In the rows, zero is written as 128.
Where one turn sends some rows of the set: a few examples, then the rows asked
gela: [120 104 160 150  97 159  88 140 122 147 122 104 118 134 141 146 136 152]
pupul: [134  95 112 108 124 124 123 102 138 138 155 140 130 120  95 138 167 175]
Kerob: [122 122 144 148 114 133  93 133 138 151 167 136 170 161 110 161 111 166]
Tep: [120 130 138 138 119 130  95 129 147 146 170 140 167 157 108 158 115 170]
fosin: [132  81 155 160 103 165 111 104 131 132 129 116 110 113 145 157 161 147]
zave: [133  84 123 106 114 142 114  88 157 111 173 121 141 129 105 158 149 150]
gebu: [137 120 152 174 126 128 130 148 128 144 151 147 147 131 135 142 123 151]
neku: [115  85 129  91 115 140 113  97 149 123 166 118 143 144 113 158 135 136]
mosu: [144  85 145 160 114 167 108  96 144 116 161 109 132 105 106 153 158 162]
Feto: [146  83 130 134 114 154 114  88 156 108 170 117 135 111 100 155 159 161]
movi: [130 123 142 173 118 133 101 129 117 139 179 139 157 130 102 159 132 176]
Bora: [111 100 131  95 124 134 109 119 147 163 127 124 138 156 118 135 135 157]
varut: [118  82 158 146 103 163 110 109 125 143 124 112 114 127 151 155 148 136]
Tegi: [121  87 128  94 107 138 119  95 152 125 142 133 120 138 139 159 149 138]
vit: [159  91 119 134  88 136 103 113 142 108 156 132 120 113 107 156 166 173]
Fozif: [143  81 143 153 101 160 115  95 142 119 138 125 111 107 133 155 168 157]
Dibi: [149  81 117 140 115 133 120 106 125 136 154 137 128 111  94 142 172 180]
digug: [131  85 160 169 114 174 105 105 129 130 150  97 132 111 120 152 149 151]
noto: [154 124 132 155 122 121 133 133 158 127 160 159 152 131 121 143 131 163]
Bagog: [105 108 152 118 102 146  94 139 122 147 127 109 120 147 141 147 129 141]
mub: [102  87 144 100 119 147 108 108 135 137 155 106 143 150 126 158 125 125]
fesad: [129  78 153 153 106 156 100 129 124 175 118 112 140 150 125 144 133 156]
Vati: [122 104 119  84 100 119 107 121 136 121 154 134 122 142 118 154 145 150]
vunob: [147 122 148 177 125 130 130 141 135 138 153 149 146 123 129 138 130 160]
nafor: [116  91 145 121 116 148 102 126 139 175 117 116 141 160 125 141 127 154]
rozat: [127 118 147 173 114 134  97 134 114 148 175 137 160 141 107 162 123 168]
Vubo: [132 116 142 145 121 117 132 145 136 146 153 155 155 151 136 148 113 141]
Nafik: [160  92 138 163  85 152  96 120 135 118 143 122 118 111 116 154 162 174]
vato: [154  73 133 168 105 145 112 113 115 149 144 129 131 114 101 145 164 175]
Fede: [143  83 129 131 103 150 119  89 154 115 146 132 114 110 128 156 171 156]
zila: [105 109 135  90 104 129 100 132 128 137 140 121 122 151 132 152 133 141]
Ded: [101  85 158 127 118 160 103 113 122 146 145  98 138 143 133 156 125 125]
tok: [145  98 154 170  90 162  89 132 128 135 130 108 118 120 129 150 150 165]
kuvid: [146  71 147 173 102 154 104 123 115 164 128 118 134 132 114 147 148 165]
Devif: [119 101 117  89 127 123 118 109 147 147 143 135 132 140 105 135 151 167]
tad: [130 131 137 162 124 130 102 126 127 134 181 143 155 127  97 155 137 181]
Kazi: [114  85 166 155 117 170 103 113 121 143 143  94 135 126 130 153 135 136]
zogo: [150 119 130 141 119 115 136 134 157 130 160 161 156 142 124 146 124 156]
duka: [140 118 135 138 119 114 134 140 149 137 157 160 157 151 131 147 114 148]
gup: [134  83 124 105 104 140 121  88 159 114 148 137 117 123 129 158 162 151]
gika: [124 118 147 165 111 135  94 137 124 152 169 136 167 153 111 163 115 165]
tifil: [144  98 113 101  94 123 109 113 142 109 161 139 122 126 109 156 158 164]
fim: [152 125 140 172 123 128 131 136 150 130 157 155 148 123 124 139 135 165]
puzom: [110  85 140 100 106 143 114 102 140 138 134 125 121 144 147 160 141 130]
sefi: [121 136 132 137 124 128  98 125 148 138 174 142 163 145 101 155 124 177]
tez: [126 135 132 146 127 129 101 125 141 132 180 143 157 133  98 153 131 182]
liru: [131 119 150 160 124 124 131 150 127 148 150 149 151 143 137 145 117 143]
bobin: [109  83 152 122 104 153 110 109 130 145 126 117 118 141 154 159 139 128]

mosu -> neku
Vubo -> vunob
gela -> vit
Now these:
puzom -> fosin
Kerob -> movi
kuvid -> pupul

